Each run below is a few steps of one of 5 hidden systems, one row a step.
In the rows, zero is written as 128.
trace 1, S (5 x 32):
[[ 95 144 149 159 102 173 114 194 155 157 132 143 133 190 199  62 155 102
  131  88 147 146 152 146  90 114 124 127 105 112  76 158]
 [ 93 162 116 125 117 143 127 196 135 144 150 166 129 190 196  93 139 114
  149  91 186 152 176 137  68 113 111 156  86 121  94 160]
 [102 162  85  97 148 110 122 179 125 124 140 180 125 175 170 128 110 111
  147 102 195 150 188 131  64 130 111 169  86 137 125 169]
 [118 144  66  84 177  81 136 156 117 118 130 181 120 139 137 155  90 107
  137 116 187 144 169 125  76 148 116 174  92 145 155 165]
 [144 119  63  86 195  74 139 131 122 129 111 167 123 109  97 174  77 109
  123 129 147 139 131 121 114 152 131 162 109 150 181 159]]
trace 2, K (5 x 32):
[[ 90 171  72  76 147  84 125 139  88  81 169 170 125 157 138 165  88 149
  159 121 227 131 193 123  67 133  98 160  90 142 122 122]
 [124 139  51  72 192  63 134 133 103  99 135 177 122 127 106 178  77 128
  138 132 193 133 166 120  90 150 119 170  92 149 166 146]
 [155 106  60  87 206  73 145 123 116 123 101 169 123  93  78 178  82 111
  115 135 138 139 128 117 124 157 133 155 110 146 191 154]
 [181  88  97 104 199  85 141 106 134 150  76 137 119  78  68 175 105 112
   93 143  78 131  93 111 162 148 148 135 132 141 197 154]
 [181  79 135 131 163 126 137 105 150 157  82 104 121  73  78 146 126 113
   88 142  50 125  63 117 185 141 159 111 155 127 174 136]]
trace 3, Q (5 x 32):
[[153 101 179 170 116 181 124 150 169 187  90 100 127 121 147  82 163 100
   92 112  48 137  82 133 169 107 158 110 152 104 127 153]
 [143 105 178 167 102 180 120 131 162 168 108  90 126 117 141  86 162 118
  110 113  52 125  80 132 169 110 150  99 155 108 114 128]
 [138 107 184 165  97 174 125 116 151 156 116  89 129 110 129 110 162 136
  113 132  64 122  79 131 175 108 143  97 165 113 115 105]
 [148 107 170 159 111 158 128 101 137 145 120  92 123 105 111 121 149 143
  117 136  69 114  79 121 180 115 142  94 158 118 124 100]
 [148 106 156 139 121 142 135  95 132 140 115  99 129  92  96 135 137 141
  114 137  71 118  86 115 181 121 145  98 157 120 136 105]]
trace 4, G (5 x 32):
[[148 107 175 162 114 174 124 138 164 167 105 106 122 124 138  93 159 115
  104 124  56 129  85 135 171 114 151  97 152 109 123 134]
 [124 125 188 160  76 179 118 123 142 146 134  86 132 129 142  96 166 140
  126 122  88 120 102 124 157 103 133  93 153 102  98  98]
 [107 147 184 151  70 163 112 112 128 118 166  90 129 140 145 107 157 161
  148 132 126 110 127 126 138  96 117 100 143 111  82  81]
 [ 94 159 158 136  82 143 116 109 104  92 177 108 126 147 140 132 140 162
  159 130 167 109 147 121 115 103 110 116 126 125  87  74]
 [ 92 160 125 112 100 121 121 117  99  82 175 130 133 144 128 142 116 159
  159 132 191 115 166 117  98 119  96 125 117 139  99  85]]
trace 5, U (5 x 32):
[[ 90 159 150 134  91 147 121 132 119 108 169 126 131 155 158 121 139 149
  156 117 168 119 151 125 107 107 112 116 122 129  87 100]
 [ 87 158 121 121 114 127 116 142 111  99 162 144 129 154 146 126 122 141
  156 117 192 122 160 130  92 120 109 132 109 138 105 109]
 [103 148  97 104 137 104 124 134 110 102 154 150 127 139 134 149 106 135
  143 122 188 128 158 125  95 135 110 143 105 138 122 116]
 [123 138  89 101 157  97 135 134 113 107 138 149 128 130 111 154  98 132
  135 125 167 129 150 126 105 140 119 141 109 142 147 133]
 [133 121  94 105 163  90 135 120 119 122 121 144 122 107  96 157  96 126
  128 131 144 129 125 117 128 146 126 139 124 144 163 134]]

Which system made each of these runs?
trace 6:
[[105 131 166 172  85 184 115 182 158 161 132 120 135 169 195  58 169 113
  126  97 123 136 130 147 118 112 130 119 120 109  77 143]
 [ 88 160 138 147  96 162 120 188 140 140 150 143 135 189 202  75 145 121
  142  93 172 146 164 142  88 111 117 137 101 120  79 147]
 [ 89 167 105 117 127 120 120 179 123 124 155 163 130 185 187 113 121 124
  155  95 196 147 188 142  64 120 106 154  89 133  95 149]]
 -> S
trace 7, 3 rows:
[[157  95 188 174 107 176 127 136 167 181  94  86 130 106 129  82 166 112
  100 121  35 129  68 133 186 112 160 101 158 110 123 137]
 [157  98 184 169 108 175 124 120 153 166 102  83 134 106 120  99 165 115
  104 130  45 126  71 129 189 116 152  92 163 112 121 122]
 [156  99 174 161 111 164 135 113 148 151 110  88 126  94 108 114 150 132
  104 133  52 115  71 127 185 119 149  91 161 112 127 113]]
 -> Q
trace 8 (3 x 32):
[[ 90 163 110  89 120 100 118  78  74  64 181 125 126 124  98 182  98 174
  165 150 198 106 157 106 114 121  99 122 124 143 121  65]
 [112 147 100  85 139  88 125  82  88  68 166 127 122 109  84 190  94 168
  150 145 177 114 147 108 122 133 109 127 125 144 143  74]
 [130 128 103  90 150  84 131  76  94  88 145 128 126  97  77 190  98 163
  139 149 146 109 131 104 138 135 114 123 129 139 155  87]]
 -> U
